rotation steps, each row followed by its count of steps:
The counts run from 0 to 179.
[ 1.10,  2.82, -3.69,  3.88,  3.86,  0.41, -0.89,  3.21, -0.07,  3.08,
 -3.57,  0.57,  0.00, -4.95, -0.04,  0.63,  0.04, -1.98,  3.62, -1.01,
  1.61,  2.82, -1.44, -1.10, -3.03, -4.58,  0.64,  1.11,  0.63,  0.10,
 -0.10, -0.51, -3.61,  2.02,  2.18,  1.24, -1.35,  0.91, -1.10, -1.88,
  0.05,  5.25,  1.56, -0.11,  2.33]
86
[ 1.57, -2.50, -6.06,  3.25,  4.74, -0.37,  1.19,  1.72, -0.23, -0.39,
 -0.19,  2.96,  1.06, -0.66,  4.55, -1.09, -2.77, -1.44,  0.12,  0.50,
  1.21,  3.94, -1.53,  0.88,  0.56, -4.07, -2.52,  1.96, -2.25, -2.08,
 -1.85,  1.83, -1.41, -2.26,  1.94,  0.31,  0.42, -3.77,  1.71,  0.68,
 -0.82, -3.73,  0.12, -2.98,  1.65]
129
[ 0.53, -2.26, -4.56,  3.65,  2.96,  0.77,  2.47, -0.73, -1.20,  0.82,
 -1.66,  0.77,  0.46, -2.51,  2.34, -0.92, -1.29, -4.02,  2.82,  2.98,
  0.07, -0.88, -2.96,  0.61, -2.01, -1.98, -2.26,  1.33, -3.36,  1.03,
 -0.60, -1.16, -4.53,  3.11, -1.12, -0.88, -1.38,  0.19,  1.66, -2.78,
 -0.76,  4.56, -2.39, -3.79,  1.40]
0
[-0.68,  0.00, -4.73,  3.00,  4.36, -0.82,  0.58,  4.91,  3.36,  2.00,
 -3.03, -1.45,  0.13, -3.21,  4.87,  1.11, -3.61, -1.39,  1.02, -0.02,
 -0.54,  3.40,  2.45,  0.30,  0.40, -3.22, -1.71,  2.29, -0.09,  0.24,
 -1.49,  1.70, -2.30,  0.21,  2.06, -1.32,  0.23,  0.28,  1.98,  0.65,
 -1.83,  2.55, -1.79, -2.52,  2.76]
149
[ 2.37,  1.37, -4.03,  3.86,  4.83,  1.58, -0.72, -0.13, -0.80, -2.50,
 -1.16, -0.24, -1.57, -0.07,  1.72,  1.20, -4.75, -1.13,  1.40,  1.07,
  3.04,  3.74, -3.44, -0.52,  2.18, -3.11,  1.23,  3.39,  0.99,  0.05,
 -0.75,  0.33, -2.76, -2.08,  0.60, -0.18, -2.59,  1.41,  0.50,  2.09,
  0.82, -0.68,  3.90, -2.40,  4.56]
27
[ 2.01,  1.88, -4.72,  3.92,  1.94, -0.83,  1.19,  2.37,  1.17,  3.31,
 -2.48,  1.06, -1.51, -3.05,  2.26,  3.12,  0.98, -1.02,  1.60, -3.27,
  2.30,  1.89,  1.08, -3.00, -2.03, -3.54, -3.19, -2.19,  1.02,  0.79,
 -0.07, -0.48, -2.95,  1.56,  0.98,  1.39, -0.04, -3.47,  2.37,  1.01,
 -0.48,  4.26,  2.22, -1.98,  1.61]
72
[ 1.78,  2.93, -3.92,  3.79,  3.41, -0.05, -0.79,  2.26,  0.35,  2.21,
 -2.99,  0.22,  0.05, -4.26,  0.56,  1.57, -0.06, -1.89,  3.88, -0.75,
  2.55,  3.24, -2.10, -1.50, -3.51, -4.51,  1.28,  1.16,  1.57,  0.30,
  1.36, -0.02, -2.88,  0.91,  1.32,  0.71, -1.45,  1.36, -0.04, -1.13,
  0.12,  5.30,  2.73,  0.24,  2.88]
88
[-0.58,  0.30, -2.92,  2.12,  3.58,  1.11,  2.23,  1.17,  1.89, -0.18,
 -3.83, -1.24,  0.26, -3.34,  2.23,  0.81, -2.81, -2.72,  1.15,  1.66,
 -1.25, -0.89, -1.08,  1.10, -0.76, -1.56, -2.30,  1.82, -3.25,  2.60,
 -1.64, -0.80, -4.80,  4.43,  0.10, -1.82, -1.68,  0.84,  2.58, -1.26,
 -1.11,  4.95, -2.69, -3.95,  1.60]
162
[ 0.99,  2.78, -3.14,  2.41,  2.99,  1.21, -0.14,  0.06,  0.56,  1.63,
 -2.82,  1.64,  1.85, -3.21,  0.87,  1.36, -1.05, -0.72,  2.07, -1.14,
  1.33, -0.23, -2.04, -0.16, -2.30, -4.48, -4.55,  0.79, -0.70,  0.68,
 -0.68, -2.19, -3.15,  4.26,  0.64,  2.49, -1.31, -3.98,  1.33, -2.81,
  0.75,  5.14,  1.23, -2.28,  2.61]
79
[ 2.56, -0.28, -2.78,  3.94,  4.96,  0.35, -0.73, -0.78, -3.52, -0.09,
 -0.46,  1.45, -1.36,  0.20, -0.37,  0.18, -4.63, -2.15,  2.31,  2.25,
  0.47,  1.92, -2.75,  0.17,  1.54, -4.43,  0.24,  2.47, -1.82,  1.35,
 -4.51, -2.09, -4.29,  1.33,  0.84,  2.06, -2.35,  0.93, -0.66, -0.61,
 -1.02,  1.99, -0.19, -4.23,  1.78]
19
[ 4.89, -4.48, -1.43,  1.59,  4.66, -1.29,  0.46, -0.65, -1.03, -0.61,
  0.36,  4.71, -0.80, -0.62,  1.42,  1.56, -2.55, -2.68,  1.35,  0.59,
  2.18,  3.49, -3.43, -1.01, -1.16, -4.60,  2.15, -0.14, -4.47, -0.93,
 -1.96,  0.96, -1.84, -0.15,  1.78,  0.18, -0.41, -1.48,  2.29,  1.25,
 -1.45,  0.31, -0.46, -3.61, -1.49]
118
[ 0.43, -2.00, -5.33,  5.16,  3.33,  0.29,  2.40,  1.02, -2.30,  1.78,
 -1.58,  0.59, -1.20, -2.92,  1.88, -1.43, -1.02, -4.31,  3.38,  2.76,
  0.49,  0.71, -1.95, -0.06, -1.62, -1.81, -0.83,  0.94, -2.46,  1.10,
 -1.06, -0.58, -4.87,  1.95, -0.32, -0.86, -1.41,  1.65,  0.05, -2.19,
 -1.23,  3.60, -2.30, -3.66,  1.44]
3
[ 0.70,  0.99, -3.35,  1.64,  2.98, -0.13,  1.38, -0.06,  4.26, -0.01,
 -2.66, -2.15,  0.69, -1.29,  4.83,  4.09, -3.86, -1.24,  1.30,  0.47,
  0.20,  1.23,  0.29, -0.68, -0.74, -2.06, -2.69,  1.25, -0.15,  1.91,
  1.11,  0.08, -1.89,  1.96, -1.20, -2.49, -0.93,  0.11,  5.36,  0.39,
 -1.08,  5.75, -0.04, -3.52,  2.66]
156
[ 0.97,  2.64, -3.32,  4.03,  3.79,  0.27, -0.82,  3.46, -0.41,  3.06,
 -3.56,  0.99,  0.38, -5.15, -0.15,  0.22, -0.37, -1.90,  3.39, -0.81,
  1.34,  2.12, -1.45, -0.28, -2.86, -4.48, -0.17,  1.25,  0.05,  0.21,
 -0.63, -0.80, -3.48,  2.47,  2.48,  1.46, -1.34,  0.35, -1.45, -2.06,
 -0.07,  4.97,  0.95, -0.32,  2.25]
85
[ 2.42,  0.46, -3.21,  4.91,  4.93,  1.78, -1.39,  0.58, -2.21, -0.65,
 -1.01,  0.45, -2.86, -0.15,  0.31,  1.60, -4.81, -1.61,  1.80,  1.05,
  2.91,  3.78, -3.37, -1.22,  2.38, -2.83,  2.18,  3.24,  0.36, -0.26,
 -1.68, -0.16, -2.90, -1.06,  1.72,  0.66, -2.28,  2.39, -0.85,  0.99,
 -0.57,  1.21,  2.14, -3.32,  3.41]
24
[ 0.96, -1.06, -3.69,  2.15,  2.20,  3.38,  2.22,  1.04,  2.16, -0.58,
 -3.41,  1.89, -1.36, -3.94,  2.95,  2.31, -1.00, -0.99, -0.54, -2.38,
  2.81, -1.28, -1.78, -0.89,  0.58, -1.09, -4.80, -0.60, -2.92, -0.59,
  0.02,  0.49, -2.80,  3.10,  1.82, -0.57,  0.13, -5.18,  3.11,  0.53,
  1.41,  2.02,  0.40, -4.03,  1.96]
61
[ 0.78,  0.91, -5.00,  5.06,  2.24,  0.54,  2.69,  1.46,  0.36,  0.35,
 -3.60, -1.21, -3.07, -2.76,  1.92,  2.00, -0.12, -3.67,  1.74,  0.57,
  1.69,  1.08, -1.64, -1.88, -1.87, -0.14,  0.11, -0.15, -0.72,  2.21,
  0.76,  0.11, -4.95,  1.62, -0.43, -3.04, -2.86,  3.01,  1.78,  1.28,
 -1.02,  3.91,  0.69, -3.36,  2.20]
169
[ 1.60, -2.60, -5.99,  3.24,  4.60,  0.68,  0.95,  1.24, -0.36, -1.01,
 -0.16,  3.04,  0.84, -1.15,  4.52, -1.34, -2.78, -1.26,  0.00,  0.49,
  1.90,  3.56, -2.56,  0.63,  0.60, -3.53, -2.28,  2.01, -2.08, -2.47,
 -1.00,  1.77, -1.33, -2.13,  1.86,  0.01,  0.25, -3.57,  1.66,  0.37,
 -0.56, -3.77, -0.12, -3.31,  1.98]
128
[ 4.13, -4.81, -2.26,  2.63,  4.51,  1.36, -0.11, -0.91, -0.97, -0.51,
  0.47,  4.69, -1.41, -0.69,  1.86,  2.28, -3.19, -2.58,  0.86,  0.28,
  3.29,  3.45, -4.37, -1.70, -0.12, -2.99,  1.05,  0.43, -3.67, -2.67,
 -0.30,  1.22, -0.91, -0.64,  2.12, -0.51,  0.38, -1.99,  2.22,  0.49,
 -1.15,  0.25,  0.14, -4.68, -0.27]
121
[ 2.39,  1.83, -5.57,  3.60,  2.27, -0.15,  3.10, -1.77, -0.43, -1.56,
 -2.93, -0.24, -0.86, -0.33,  1.86,  1.38, -0.12, -2.72,  1.80,  1.39,
  1.31, -0.22, -2.85, -1.08, -2.05, -1.53, -2.37, -0.22, -1.01,  3.53,
 -0.03, -1.98, -5.73,  2.08, -2.92, -1.65, -3.55,  0.51,  3.12,  1.32,
  0.17,  2.47,  2.35, -3.32,  2.46]
174
[ 2.74,  1.83, -4.06,  2.64,  4.91,  0.40, -0.37, -0.75,  0.06, -3.38,
 -1.39, -0.40, -0.27,  0.38,  2.41,  0.81, -5.01, -0.51,  1.34,  1.20,
  2.39,  3.25, -2.78,  0.19,  2.38, -4.15,  0.24,  3.45,  0.35,  0.77,
 -1.45,  0.15, -3.16, -1.83,  0.16,  0.11, -2.89,  0.54,  1.41,  2.32,
  1.13, -1.38,  3.87, -1.93,  4.16]
29
[ 3.46,  1.00, -1.95,  0.58,  5.24, -1.26,  0.00,  0.15,  0.82, -3.65,
 -1.78,  0.04,  0.17,  0.08,  2.20,  0.77, -5.57,  0.00,  0.93,  1.15,
  0.61,  2.85, -1.28,  1.29,  2.67, -6.00,  0.71,  2.39, -1.81,  1.82,
 -4.21,  0.05, -3.79, -0.17,  0.55,  0.72, -2.04, -0.32,  2.23,  3.19,
  0.65, -1.14,  2.28, -1.85,  2.75]
33
[-1.36, -0.35, -4.40,  2.75,  4.55,  1.03,  0.08,  3.97,  2.72,  1.30,
 -2.79, -0.71,  1.42, -3.10,  4.70,  0.29, -4.33, -1.14,  0.24,  0.60,
 -0.69,  2.29,  0.74,  1.59,  1.33, -3.04, -3.12,  3.63, -0.94, -0.89,
 -1.61,  1.38, -1.71,  0.81,  2.58, -0.76,  0.65, -1.29,  1.64, -0.82,
 -1.09,  1.64, -2.49, -3.10,  3.25]
146
[ 0.67, -1.32, -3.15,  2.19,  4.32,  2.27, -1.03,  0.69,  2.76,  0.74,
 -0.93,  0.77,  0.98, -0.79,  4.51,  3.01, -5.82, -0.04,  0.18, -0.20,
  0.99,  2.20, -0.92,  0.15,  1.86, -2.64, -4.33,  3.03, -0.89, -2.12,
 -0.15,  0.45,  0.27,  0.47,  1.87, -0.24,  0.78, -3.31,  3.27, -1.11,
 -1.09,  2.66, -0.65, -4.64,  2.72]
141
[ 1.92, -1.01, -2.20,  1.14,  3.89,  3.59,  0.95,  1.20,  3.14, -4.09,
 -3.60,  0.09, -1.83, -3.50,  3.19,  2.13, -3.97, -0.37, -0.62, -1.19,
  3.22,  1.17, -2.91,  0.51,  2.77, -1.63,  0.02,  2.12, -2.76, -0.77,
 -0.03,  2.20, -2.61,  0.13,  2.47, -2.22, -1.09, -1.03,  2.54,  3.12,
  1.89, -0.81,  1.59, -2.64,  3.44]
44
[ 2.47, -1.80, -2.08,  1.22,  2.12,  2.26,  2.04,  0.63,  2.95, -0.67,
 -2.90,  1.70, -2.84, -3.15,  2.84,  4.50, -1.42, -0.55, -0.62, -3.06,
  3.08, -0.51, -0.83, -1.85,  0.62, -1.39, -3.11, -1.93, -2.89, -0.39,
 -0.13,  0.83, -2.50,  3.00,  1.74, -1.10,  0.34, -4.47,  4.39,  2.46,
  0.52,  3.06,  0.50, -4.21,  0.76]
58
[-1.02, -0.52, -4.20,  2.68,  4.74,  1.69,  0.16,  3.28,  2.77,  0.78,
 -2.31, -0.23,  1.76, -2.81,  4.69,  0.57, -4.82, -0.73,  0.29,  0.65,
 -0.34,  2.05,  0.25,  1.70,  1.34, -2.93, -3.71,  3.82, -1.23, -1.30,
 -1.15,  0.77, -1.34,  1.02,  2.43, -0.58,  0.47, -2.11,  1.81, -1.18,
 -1.06,  1.61, -2.33, -3.38,  3.41]
145
[ 1.32,  2.75, -3.52,  4.13,  3.49,  0.34, -0.75,  2.97,  0.03,  2.84,
 -3.45,  0.57,  0.04, -4.57,  0.28,  0.88,  0.07, -2.08,  3.64, -0.75,
  2.28,  3.07, -1.64, -1.19, -3.28, -4.59,  1.03,  1.05,  1.32,  0.14,
  0.49, -0.07, -3.17,  1.36,  1.73,  0.95, -1.56,  1.13, -0.47, -1.40,
  0.03,  5.15,  2.33,  0.07,  2.52]
87
[ 2.84, -1.78, -1.88,  1.27,  2.19,  1.00,  2.08,  1.00,  2.91, -0.54,
 -2.83,  1.81, -3.05, -2.83,  2.94,  4.39, -1.49, -0.69, -0.45, -3.05,
  2.70, -0.26, -0.43, -2.12,  0.92, -1.90, -2.20, -1.97, -2.94, -0.03,
 -0.52,  0.99, -2.60,  2.55,  1.80, -0.93,  0.49, -3.83,  4.75,  3.18,
  0.31,  2.92,  0.82, -4.18,  0.47]
57
[ 5.00, -4.22, -1.65,  1.22,  4.48, -2.06,  0.93, -0.70, -1.22, -1.10,
  0.27,  4.64, -0.42, -0.71,  1.69,  0.77, -2.05, -2.79,  1.64,  1.31,
  1.83,  3.06, -3.25, -0.55, -1.41, -5.12,  2.34, -0.58, -4.39, -0.58,
 -2.21,  1.03, -2.53, -0.34,  1.27,  0.03, -0.40, -1.59,  2.42,  1.55,
 -1.15, -0.20, -0.31, -3.01, -1.55]
117
[-0.86, -0.19, -4.68,  3.07,  4.28, -0.03,  0.73,  4.77,  3.12,  1.87,
 -2.82, -1.46,  0.42, -3.28,  4.77,  0.67, -3.84, -1.44,  0.94,  0.39,
 -0.77,  3.12,  1.75,  1.18,  0.64, -3.05, -2.20,  2.82, -0.55, -0.28,
 -1.68,  1.47, -2.16,  0.54,  2.46, -1.07,  0.13, -0.02,  1.69,  0.35,
 -1.48,  2.12, -2.29, -2.54,  2.82]
148
[ 3.27, -1.91, -1.77,  1.31,  2.26,  0.32,  2.20,  1.59,  3.23, -0.71,
 -2.80,  1.83, -3.28, -2.67,  3.01,  4.47, -1.62, -0.81, -0.40, -2.90,
  2.18,  0.44,  0.28, -1.95,  0.84, -2.31, -1.64, -2.42, -3.03,  0.25,
 -1.35,  1.19, -2.98,  2.25,  1.63, -1.00,  0.32, -3.62,  4.69,  3.52,
  0.12,  2.74,  0.48, -4.05,  0.28]
56
[-0.16, -0.05, -3.91,  4.28,  3.08,  0.80,  2.51,  2.64,  0.56,  0.89,
 -4.05, -1.12, -2.52, -3.84,  1.54,  1.20, -1.15, -3.53,  1.61,  0.98,
 -0.06,  0.60, -0.87, -0.73, -1.15, -0.76,  0.07,  0.76, -2.45,  2.06,
 -1.07, -0.16, -5.32,  3.02,  0.67, -2.35, -2.43,  2.86,  1.08,  0.27,
 -1.22,  4.48, -1.71, -3.61,  1.49]
166
[ 3.52, -1.52, -0.83,  1.99,  4.72,  0.80, -0.37,  0.42, -0.48, -0.58,
 -2.16,  2.32, -0.40, -3.97, -0.43,  0.79, -1.78, -3.42,  3.22,  1.03,
  2.66,  2.81, -5.06, -0.34, -3.09, -4.25,  4.80,  1.31, -3.09, -0.47,
  0.67,  0.87, -2.98,  1.16,  1.81, -1.00, -1.78,  2.53,  0.09, -0.93,
 -0.01,  3.29,  0.56, -1.18,  0.38]
103
[ 2.37,  0.72, -3.45,  4.90,  4.72,  2.06, -1.38,  0.37, -1.60, -1.21,
 -0.96,  0.27, -2.82, -0.20,  0.99,  1.57, -4.74, -1.56,  1.57,  0.98,
  3.17,  3.91, -3.45, -1.09,  2.39, -2.65,  1.92,  3.24,  0.89, -0.44,
 -1.17,  0.07, -2.71, -1.39,  1.43,  0.15, -2.58,  2.00, -0.59,  1.22,
 -0.16,  0.70,  2.95, -3.09,  3.67]
25
